Each row is where one point has got to under a steady rotation. How many steps took it there?
The counts run from 0 to 166.
[-13   6   0  19  39   7  49  19  -5  -5  -6  24 -19  13   1 -10   5 -20
  -5  -6   5  17  -8   6 -10 -44  11 -22 -38 -13  19 -51  -3  23   6  -5
  -2  -2  -1 -34  16  -4  31]	126
[-30  13  25 -12  35  24  14 -16  16 -25  12   7 -14 -21  11   3  20  11
  -9   8  14  21   1  31   1 -46   1 -16 -32 -41 -15 -38  27   9 -10  19
  -4   3  -7 -11  12 -18  -1]	41
[ -7 -11 -32   6  23  -2  17  41 -25  -3 -21  -4 -10  -5  -1 -20 -16  -9
 -18  12   9  32 -18  11 -36 -25  14 -38  -8 -48   7  -9   6  31 -13 -15
  11   8 -10 -18   6  -1  30]	91
[-14   4 -18  -6  17  23  10  29 -27 -15  42 -36  21 -13   5   1  11  -3
 -29  -4  13  42 -25  17  -7 -21   2 -33 -29 -23  -5  19  24  13 -18  -4
 -11   4  -8 -19  22  -9  20]	58
[-20  16  17  21 -16   3  24  32 -33 -10  21  12 -29 -11  15  -3   3   6
  18  -5 -11  -8 -24   6 -46 -21   4 -27 -13 -37  -2 -19  -6  18   3  13
   7  19   6 -17 -15 -23 -32]	120
[-28   5 -11 -17   7  -1  25  33 -12 -28  13  26 -26 -21  19 -26  -7 -24
   9  -4 -22  19   2  14 -15 -39   8 -17 -18 -41  -9 -31  16  25  10  -4
   6  29  -6   6  14  15  17]	163
[-27   8  10  -6 -11  24   8  36 -24  -7  48   7 -28 -15  13  -4 -29   0
   1   9 -10  -6   7  12 -26  -1  -3  -7 -39 -22 -26  -1  27  33  16  14
   1  36   1 -11  29 -10  -4]	33
[-21  12   8   0  22  11   8  10  -6 -14  31  17  -1  -1  -2   8 -19  -1
  -1  42  34  13 -23   7   3 -15 -11 -35 -34  -4 -11 -10  46  42  -9  -8
  17  14 -10 -24  37  -2   8]	73
[-31  13  14  -9  34  17  15 -15  26 -11  12  12 -17 -22  11   2  17  11
   0   6  19  30   4  22   5 -45  12 -19 -30 -41  -8 -34  34   8  -7   8
   6   3 -10 -12  23  -9   1]	40
[ -9  13  -4 -15  35  -8  20  12 -17 -20  18  19 -25 -10  18 -14 -10 -28
 -20  -5   2  27  13  31  -9 -44 -10  -9 -13 -41  -4 -34  18  25  -5  -7
 -14  16 -17   2  12   2  35]	53
[-25  11  25  10   7  30   8  16 -10 -20  -3  14 -12  -1  -9   5   7  27
   3  15  15  -7 -25  20 -42 -26  -5 -37  -5 -36  -8 -38   2  12  -2  28
   9  -1   0 -26   1 -42 -18]	117
[-15  13  10   9  27  12  17   6 -12   1  33   5  -2   3   1  11 -21   4
 -13  29  35  16 -20   3   1  -8  -6 -33 -45  -3  -9  -3  44  43 -13 -10
  14  17  -3 -28  36  -6   7]	72
[  1   9  19  20  18  18   2  31 -21  18   3   1 -20  18  -4   1 -31   2
 -20   5  33   4 -12  10 -53   2   0 -27  -3 -37   8 -22   6  34  11  11
  22  -4   8 -27  34 -24  14]	104
[-33  -5 -13   9   2  32  22  42   1  20  30   0 -13  -5  -5   0 -16  11
   4   7  10   9  -3   5  -8  -2  26 -28 -41 -14  -3   7  27  20  16   9
  11  26  -4 -33  44 -10   5]	146
[  3   8  16  15  11  13  10  34 -30  23  17  17 -36  11   4  10 -37   0
  -3  20  34  -8   3  17 -43  -9   1 -19  -1 -30   2 -18  12  38   3  14
   7  22  -8 -25  19 -31  10]	106
[-25   9   8  -3   9  14  -1  16   0 -25  27  26   1  -8  -2   5 -14   0
   8  50  33  17 -24   9  -5 -19 -10 -37 -21 -11  -9 -19  43  40 -11  -3
  18  18  -8 -17  31   2   8]	74
[-14  -1  14   0   8  -8  -3   6  -5  -7   0 -15 -16 -23  21  -6   9  15
  -4  18  16  37 -19   9 -43 -27  11 -35 -14 -70  -8  -5  22  10 -28   0
  20   1  -1  -9 -13 -12 -14]	79
[-37  28   9  16  27  18  34   8 -19 -14  22   0  -6  -2  -2 -13   5  15
 -11 -28  -7 -14 -25   5  -8  -7  -4 -33 -43 -18 -16 -17  19  21  19   7
  13  21  11 -25  29 -16 -18]	158
[-28  10  32  -1   7  23  13   4   5 -16  25 -16 -23 -25  25  -3  23  14
  -8 -12 -11  24   0   5 -34 -29  12  -8 -49 -48 -20 -21   8  -5  -7  21
  -4  -4  14 -19  -1 -22 -18]	154
[-18  -2  11  -8  -4  -1 -11  12   1 -18   1  -4 -16 -28  18  -6   3  11
   7  29  15  36 -18  13 -42 -27  10 -36  -6 -69 -13 -11  22  16 -28   2
  26   4  -1  -5  -8  -3 -10]	78
[ -8  28  22  15  16 -12  26  17 -38 -40  27  24  -6  10   8  -9  -3 -26
  -5   5  -1   8 -43  -4 -21 -26 -30 -35 -23  -8  -4 -36  10  40  -7 -10
   3   9  10 -15   4   2   3]	86
[ -9   7  15   5  -6  18  13  25  13   0  57 -17  -7 -14  20   4  28 -15
   5 -33   9  51  -2   1 -20 -29  23 -12 -20 -37  17 -16  11  -9   8  11
   8  -3  12  -6  31  -4   6]	25
[-14   3   0  11  38  21  38  22  -6 -18  -9  25 -14  11  -3  -7   0 -16
  -8   2   5  15  -6  18  -9 -47   4 -18 -31 -11  14 -50  -4  23   6   4
 -15  -1  -8 -34  16 -10  35]	127
[ -8  -3 -12   3  12  -6  11  42 -29 -31  -7   6  -2  -2   1 -26 -18 -24
 -11  12  -6  26 -27  -1 -43 -22  -2 -35 -20 -33   1 -23   3  39  -6 -16
  12   5   7 -15   3  13  32]	89
[-33  19   0  15  12  22  32  17 -15   4   3   6 -18  -7  -2  -1  17  28
   5 -19  11  -9 -19  24 -22 -30  16 -40  -5 -48   1 -20   2  -2   5  23
  10  15  -8 -23   2 -37 -25]	7
[ -6  24  15  18  10  16  26  24   3  14  40   7 -13   8   8   9  23 -12
   5 -37  31  24  -2  12 -19 -30  16 -21   9 -28  29 -41   1   0  22  15
  13   1   2 -16  35 -18   6]	137
[-34   0  -6  -3 -13   8  17  35  -6   6  44   7 -28 -26  20 -11 -18  -3
  17  11  -8  18   5   0 -15  -9  21 -21 -41 -31 -15   8  34  29   8   1
  15  39   1 -14  31   6  -4]	35
[ 10  21  14  18  -2  10  11  27 -29 -17  56   0   1   2  16  26  21 -19
   4   9  36  38 -25  16 -14 -37  -7 -24   2 -10  19 -12   4  13 -23   6
 -15   0 -14 -16  -5 -21   7]	97
[-16  14  10  25 -15  -8  36  34 -32  -1  24  11 -29 -10  19  -7   4  -2
  21 -13 -15   0 -24  -5 -43 -19  10 -29 -21 -34   0 -16  -7  16   1   5
   9  22  10 -23 -13 -15 -28]	121
[  1   8  13  19  16  17   8  32 -29  22   6   9 -28  14  -2   4 -37   5
 -14  11  33  -6  -4  14 -48   1  -1 -22   0 -34   7 -22  10  36   8  12
  16  10   1 -26  27 -27  11]	105
[ -8  18   2  24   7  17  26  36  -1  17  41  -1 -11   3   7   6  26  -8
   7 -40  29  27 -12  11 -18 -26  23 -30   8 -29  30 -22   1  -6  18  17
  16   5   1 -17  36 -16  -1]	136
[-22  -7 -19  -1 -10  42  17  60 -31 -24  20  -5   0 -12  -1   0  10  -1
   0   8  -7  18 -15  25 -28 -33   5 -25 -14 -26  -5  -8 -10   8   0  21
 -23  12 -15 -25  -5 -24  17]	131
[-22  17  31  -3  13  40   6  22 -19  -7  37   5 -22  -3   5   0 -24   4
 -20  -3   4 -13   7  21 -29  -2 -14  -4 -27 -21 -20 -21  22  28  23  27
  -4  19   6 -15  40 -23   6]	31
